[[-1.38 -3.00  0.34  0.25  2.94 -4.65 -2.23  3.88  1.83  5.73  0.62]
 [-2.34  3.47 -2.16  0.90  3.42 -4.73  3.97 -0.04  3.24  3.21 -0.71]
 [ 1.10 -5.75  1.90  0.49 -0.25 -1.68 -4.62  5.39 -0.09  2.31  0.37]
 [-1.58  4.68 -0.62 -1.91  1.44  3.37  1.73 -6.42 -0.61 -0.35  1.14]
 [-2.71  1.66 -0.84  0.71  4.31 -5.03  2.09  0.96  3.19  5.01 -0.41]
 [-1.53 -3.19  1.16 -2.67  2.86  1.56 -5.22 -0.66 -0.33  5.21  2.48]
 [-0.47  4.38 -2.50  2.19  0.29 -3.97  5.97 -0.03  2.23 -1.52 -2.02]
 [-3.26  3.85 -1.68 -1.82  4.44  0.47  1.38 -4.40  1.40  4.22  0.98]] out 1.83

[[ 0.70  0.00  0.34 -0.20  1.01  0.14  0.08  1.65  0.69]
 [ 0.09  0.49  2.83 -0.07 -0.01 -0.41  0.11  0.74 -2.88]
 [ 0.26 -0.29 -0.75  0.99 -0.13  0.41  0.72  0.46  1.57]
 [-0.45  1.02  1.20  0.40  0.12  0.32 -0.31 -0.56 -3.54]
 [-0.45  0.46  1.05 -0.72 -0.13  0.10  0.33  2.33 -3.66]
 [ 0.45 -0.94  1.68 -0.18  0.28  0.02  0.36  2.22 -3.62]
 [-0.14  0.32 -1.04 -0.12 -0.55  0.87  0.11 -1.21  1.62]
 [-0.12 -1.11 -1.78 -0.08  0.09  0.06  0.09  0.26 -0.70]
 [ 1.80 -0.55 -0.44  0.93  0.57 -0.08 -0.01  1.99 -0.31]
 [ 1.28 -0.07  0.40 -1.84  0.04  0.49  0.22 -1.02  4.77]
 [-0.10  0.05  1.61 -0.48 -0.54 -0.11  0.17  0.58 -6.65]
 [ 1.82 -0.39 -1.03  0.89 -0.10 -0.73  0.30  1.34 -0.30]] out 0.08

[[-3.78 -1.51 -1.46 -4.66 -5.78 -1.28]
 [-5.45  1.86  2.02 -6.11 -6.44  2.19]
 [-4.54  6.81  6.81 -3.59 -1.55  6.79]
 [-0.71  4.50  4.41  0.71  2.99  4.24]
 [-4.45  5.77  5.75 -3.24 -1.00  5.71]] out -4.66

[[1.02 4.27 0.28 1.03 0.24 2.21]
 [0.17 0.09 3.25 4.57 0.00 0.96]
 [0.61 0.80 1.70 3.69 0.04 2.21]
 [0.57 7.13 0.02 0.11 0.46 0.76]
 [1.02 4.16 0.30 1.09 0.23 2.25]
 [1.03 3.36 0.47 1.53 0.18 2.49]
 [0.24 8.01 0.00 0.01 0.58 0.21]
 [0.95 5.13 0.16 0.66 0.30 1.85]
 [0.79 6.23 0.06 0.30 0.38 1.29]
 [0.70 6.64 0.04 0.20 0.41 1.06]] out 1.03

[[-1.53 -2.39  6.07  4.28 -0.74  5.24  6.75  2.43 -4.86]
 [ 1.78  2.56  1.40  0.38  6.91  2.49  3.68 -4.24  1.87]
 [ 1.51 -3.58  6.40  6.67  3.24  4.13 -1.09  0.09  2.21]
 [ 0.87 -1.44 -5.59  1.85 -5.66  4.41  4.85  1.13 -0.09]
 [-1.99  3.57  4.39  0.73 -2.61 -3.78  1.65 -3.22 -1.22]
 [ 1.23 -1.96 -8.81 -2.44 -0.98  4.12 -4.67  2.14  2.21]
 [-3.29 -0.85  4.18  8.78 -4.01  3.29 -5.32 -5.98  1.18]
 [ 1.86  0.82 -2.34  8.36 -1.01  5.87  1.11  3.67  1.14]] out 6.75

[[-3.65  7.89 -3.69  7.37  3.68 -3.69 -7.43 -7.69 -7.58 -3.69]
 [-8.60  4.16 -8.63  3.54  8.64 -8.64 -4.44 -3.91 -3.86 -8.64]
 [ 8.47 -4.04  8.50 -3.43 -8.51  8.51  4.32  3.80  3.74  8.51]
 [ 3.67 -7.89  3.72 -7.28 -3.70  3.71  7.48  7.64  7.67  3.71]
 [ 4.11 -8.34  4.16 -7.75 -4.14  4.15  7.88  8.11  8.03  4.15]] out -7.69

[[-7.78 -6.72 -0.15 -0.03  0.02 -4.74 -1.87 -0.33 -2.44 -2.12 -4.30 -3.30
  -2.41]
 [-0.92 -1.61 -8.50 -1.67  0.71 -2.70  2.11 -2.28  1.02 -0.13  0.65  3.95
   1.15]
 [ 5.18  2.92  2.96  1.01  0.86 -0.49 -1.36 -0.13 -1.84  0.51  0.87 -0.30
  -0.91]
 [ 3.42  5.95  3.24  2.54  5.61  6.23  3.84  3.94  3.23  2.58  1.77  0.70
   4.37]
 [ 2.07  0.95 -4.12 -1.59  0.87  0.80 -5.39 -1.23  0.46 -0.09 -4.13  0.02
  -0.87]
 [-6.02 -3.27 -4.55 -2.19 -3.35 -2.26 -1.47  0.31  1.24 -1.17  4.35  0.64
   2.23]] out -4.30

[[-4.08  6.42  6.12  6.50  6.51  6.54 -4.13]
 [ 1.46  0.59  0.19  0.72  0.41  0.82  1.50]
 [ 1.13  0.98  0.68  1.09  0.86  1.14  1.16]
 [ 1.42  0.68  0.38  0.79  0.55  0.84  1.45]
 [ 2.36 -0.12 -0.10 -0.11 -0.11 -0.20  2.38]] out 6.51

[[-0.47  2.51 -1.43 -2.15 -0.58 -2.17  3.03 -0.28  3.96  0.85  0.16]
 [-0.90 -2.63  0.52 -0.53 -0.58  0.02  0.38 -2.27  3.96  1.54 -3.46]
 [ 0.38  2.04 -1.10 -1.34 -0.58 -2.17  2.44 -0.85  3.96  1.20  0.68]
 [-1.32  0.64  1.82  6.76 -4.03  1.48  0.38  1.70 -6.09 -0.88  2.75]
 [-0.90  1.11  1.50  5.14 -4.03  1.84  0.08  1.42 -6.09 -1.23  2.75]
 [-3.03  3.44 -2.73 -2.97 -2.30 -2.17  4.21  0.85  3.96  0.16 -1.91]] out 3.96
---
array([-2.39,  8.30,  2.26, -6.56,  3.91]) Answer: 8.30
array([ 0.93, -2.92,  1.38,  2.50, -2.17,  1.20, -7.82]) Answer: -2.92
array([ 0.35,  2.59, -6.68, -2.73, -3.63, -0.41]) Answer: 2.59
array([ 3.61, -4.82, -9.04, -0.74, -4.28, -1.57, -0.63]) Answer: -4.82
array([-2.84,  5.23,  5.69, -7.48, -3.86]) Answer: 5.23
array([-7.27, -1.45,  9.05, -8.71,  0.33, -6.64,  4.79]) Answer: -1.45
